Each path below is one point turned by a fixed rotation once a step. After each direction that follows a path, write how fast that rotation turns it, in degrees a step (0 if it stays still).
Each turn is a multiple of 5 degrees from 10 to 175, or 0.
Each row of a path follows its step; steps can be skipped.
path 1
step 0: [12, -8, -8, -7, -28, 70, -18, 16, 13, 46, -47, 0, 49, -55, -4, 12, 20, 37, 10, 7, 54, -12, -29, 14, 27, -12, 10, 8, 26, -23, 5, -2, 26, -30, -2, 44, 33, -42, 30, 28, 41]
step 1: [-18, -22, -27, 54, -30, -14, 36, -4, -22, 5, -13, -3, -33, 13, 43, -2, 31, 14, -20, 50, 48, 16, 3, -36, -5, -6, -64, 8, 47, 15, -27, -5, 1, 57, -40, 26, 8, 33, 35, 21, -2]
step 2: [29, -25, 25, 34, -32, 10, -32, -32, 31, 40, 8, 5, -20, 21, 21, -6, 2, -46, -1, -34, 89, -50, -1, 40, -9, 25, 15, 13, 9, 54, 31, -20, -41, -4, -11, -8, 19, -12, -28, -8, -23]
step 3: [33, -17, -42, -32, 49, 16, -7, 57, 11, 38, -6, 4, -66, 10, 15, 0, -26, -9, -27, 18, 39, 15, 7, 19, 22, -1, -23, 1, -14, 26, -20, 6, 41, 46, 64, 14, -48, -9, -4, -41, 6]
step 4: [40, 8, 40, 3, -30, 5, 23, 28, -5, -14, 26, -3, 17, 52, 35, -72, -24, 42, 45, -21, -6, -26, 31, 20, -10, 8, 30, -36, 40, -16, -49, 3, 4, 43, 34, 8, 34, -5, -32, -18, -3]
step 5: [-1, -26, -31, -44, -19, 40, 14, 16, 64, -7, 14, 55, 3, -5, -27, -16, 43, 59, 8, -19, 16, -6, 8, -19, 74, -15, -18, -24, -22, -2, 8, -10, -10, 3, 27, -43, -7, -4, -14, 57, -24]
step 6: [-30, 24, 71, 23, -62, 1, 31, 4, -10, -15, -37, 17, -25, -17, 7, 58, -7, 15, 39, 1, -21, 10, 2, -7, 65, 19, 1, 23, 4, 26, -34, -25, 6, 45, 20, 9, -6, -6, 55, -20, -23]
step 7: [-28, -45, 30, 7, -16, 18, 21, -45, 50, 4, 17, 7, 13, -35, 17, -18, 16, -27, -13, 11, -17, 9, 27, 72, -46, 57, -8, 4, -35, 9, -20, -11, -3, 32, -10, -35, -47, 48, -12, 30, -18]
step 8: [-23, -10, -17, 18, -9, -1, -70, 4, 54, 59, -64, 24, 11, -1, 4, -1, -46, 20, 11, 12, -7, 13, -6, -17, -1, 32, 27, -15, -62, -26, -25, -8, 11, -17, 0, 29, -27, -27, -8, -62, -23]
[-1, -5, 3, -2, 1, 13, -3, -26, 6, -12, 14, -15, 6, 9, -4, -13, -21, -2, 4, -14, 0, -3, -11, 1, -9, -1, -8, -8, 9, 2, -2, -2, -5, 9, -8, 6, -5, 7, -1, 16, -17] -> 135
[-13, 1, -8, -9, -1, 7, 1, 9, -3, -4, -11, -16, 7, 23, -14, 12, -4, 7, -17, 10, 7, -4, 6, -16, -5, 6, -1, -16, -10, 5, -5, -7, -10, 12, -1, -5, -4, 3, 13, -11, 0] -> 155
[-8, -5, -11, -8, 5, 1, 2, 11, 16, -9, 12, -6, -11, -6, 13, 0, 9, -5, -13, 16, -3, 3, 3, 8, 1, -11, -16, -10, 4, -4, 13, 14, 7, 5, -3, -16, -17, 10, 0, 13, 1] -> 175
[-10, -12, -16, -5, 14, 18, 3, 0, -2, 9, 11, 12, -7, -17, -20, 10, 1, 3, 8, 5, 5, 4, -5, 3, -14, 0, -12, 5, 5, -6, -14, 1, -13, -1, 10, -8, 12, 3, -5, -7, -8] -> 155
[-2, -5, 3, -2, 18, -6, -14, -19, -6, 7, -1, 6, -3, 0, 18, -3, -6, -5, -22, 11, -11, -9, 1, 15, 4, 8, -5, -6, -3, 5, 1, -2, -16, 6, 4, 5, -4, -9, -11, -22, -6] -> 70
[8, -10, -1, 2, 4, 8, -16, 1, -23, 1, 7, -11, 5, -2, 1, 7, 4, 4, -2, 3, 15, -5, -3, -5, 3, -10, -4, 9, 14, -14, 16, -21, 5, 3, -14, 2, -5, 11, -11, -9, 16] -> 25
[1, 17, 4, 2, 4, 11, 8, 10, -18, 5, 4, 7, 11, 5, -15, -6, 6, -14, 2, 6, -9, 0, 1, 16, 7, 11, -17, 0, 7, 1, -6, 12, 14, 17, -16, 12, -5, -3, 4, -3, 1] -> 125
path 2
step 0: [3, 12, -5, -15, -8, 52, -12, -6, -3, 3, -34, -3, 37, 23, 17, 26, 27, -16, 14, 49, 38, 10, 20, -4, 52, -2, 38, 17, -60, 4, -51, 30, -9, -49, 18, 15, -26, 22, -49, 2, -13]
step 1: [-26, 5, 1, 32, 46, -33, -19, 11, 17, -21, -30, -21, -14, -5, -20, 6, -51, 2, -5, 49, 43, -47, 1, -1, -13, -32, -3, 6, -74, 5, -5, -6, 51, -8, -36, -26, 40, 17, -11, 5, 30]
step 2: [-38, -3, -13, 31, -31, -35, 32, 18, 20, -18, 35, 12, 34, 11, 24, -30, 7, -49, -45, 12, 26, -1, -28, 8, 42, -1, -59, -22, 9, -6, 11, -29, 24, 37, 35, -14, 18, 45, 2, 41, 12]
step 3: [77, 25, 27, 7, -25, -19, -18, 12, -7, 8, -35, -41, 52, 4, -7, 0, 8, -16, 7, -28, 17, -49, 19, 11, 29, 14, 25, -2, 9, -7, -26, 4, -8, 47, 63, -17, -43, 38, 5, -3, -21]
step 4: [-18, -41, 53, 16, 54, -43, -27, 8, -41, 29, -21, 13, 25, -10, -45, 25, -12, 5, 23, -12, -6, -30, 14, 45, -3, 25, -32, 4, -14, -5, 26, 36, 20, -36, 38, -2, 34, -16, 22, -35, -19]
step 5: [22, -4, 18, -27, -25, -14, -11, 27, 23, -14, 57, 25, -26, 11, -21, -1, 19, -23, 18, 6, -38, 27, -6, 1, 67, 4, -27, 13, -26, -71, 17, -5, 0, -23, 31, 28, 58, -18, -29, 17, 18]
step 6: [64, 16, 6, -11, -13, -13, 14, -15, 1, -43, -13, -26, -38, 5, -55, -21, 13, -51, 2, 1, 43, 11, 5, -35, -52, 9, 23, 18, 37, -37, -35, 7, 5, -42, 20, -37, 1, 16, -37, -2, 11]
step 7: [-32, -5, 18, -12, -8, -8, 27, 16, -54, -36, 4, -12, -41, 0, -31, -19, 12, 37, -24, 16, -3, -24, 41, 40, -13, 8, -31, -28, 34, 10, 32, 38, 16, -25, -38, -14, -6, 78, -1, -31, -13]
step 8: [15, -4, 21, 3, -37, 20, 9, -44, 0, -21, 14, 11, 1, -30, 28, -12, 72, -15, 0, 6, 0, -20, 13, 65, 46, 19, 33, 6, -26, 25, 32, -27, -50, 2, -19, 39, 39, 24, -5, -6, 34]
[-2, -1, -3, 4, -11, -15, 1, -10, 24, 8, 8, 18, -21, 7, 3, 6, 3, -7, -14, -8, 9, -3, -11, 6, 1, 5, 13, -8, -7, -11, -7, 5, 15, 8, -6, -2, 10, -11, 7, -4, 1] -> 100
[-21, -13, -9, 2, -26, -8, -1, 3, -5, 0, 4, 15, -2, 6, 0, 11, 1, 1, 7, 6, -12, -3, -4, 0, 9, -5, -10, -15, 2, -6, 5, -4, -15, -8, 0, 3, -4, 10, -4, 15, -22] -> 135
[0, -4, 8, 15, -2, 7, 2, -1, 13, -20, -8, 9, 4, 6, 8, -1, 4, 17, -7, 17, 7, -6, -16, 11, -1, 0, 5, -2, 3, 16, 1, -11, 1, 6, -12, -11, -1, 20, -17, -3, 8] -> 55
[5, -21, 0, -17, -2, -1, -6, 11, 3, 6, 6, -3, 5, 9, 0, -3, 12, -14, 4, -18, -4, -3, 5, 9, -2, -11, 8, 1, 9, 20, -2, -2, 14, 0, -13, -11, -2, 17, 12, 12, 3] -> 80
[-8, -3, -1, 4, 7, 5, 8, 1, 7, 1, -11, -6, 7, -11, 25, -3, -17, -12, -5, 2, 6, -11, -6, 4, 6, -7, -4, 2, -27, -2, -1, -2, 3, 7, 10, -7, -14, 4, 17, 15, -7] -> 40
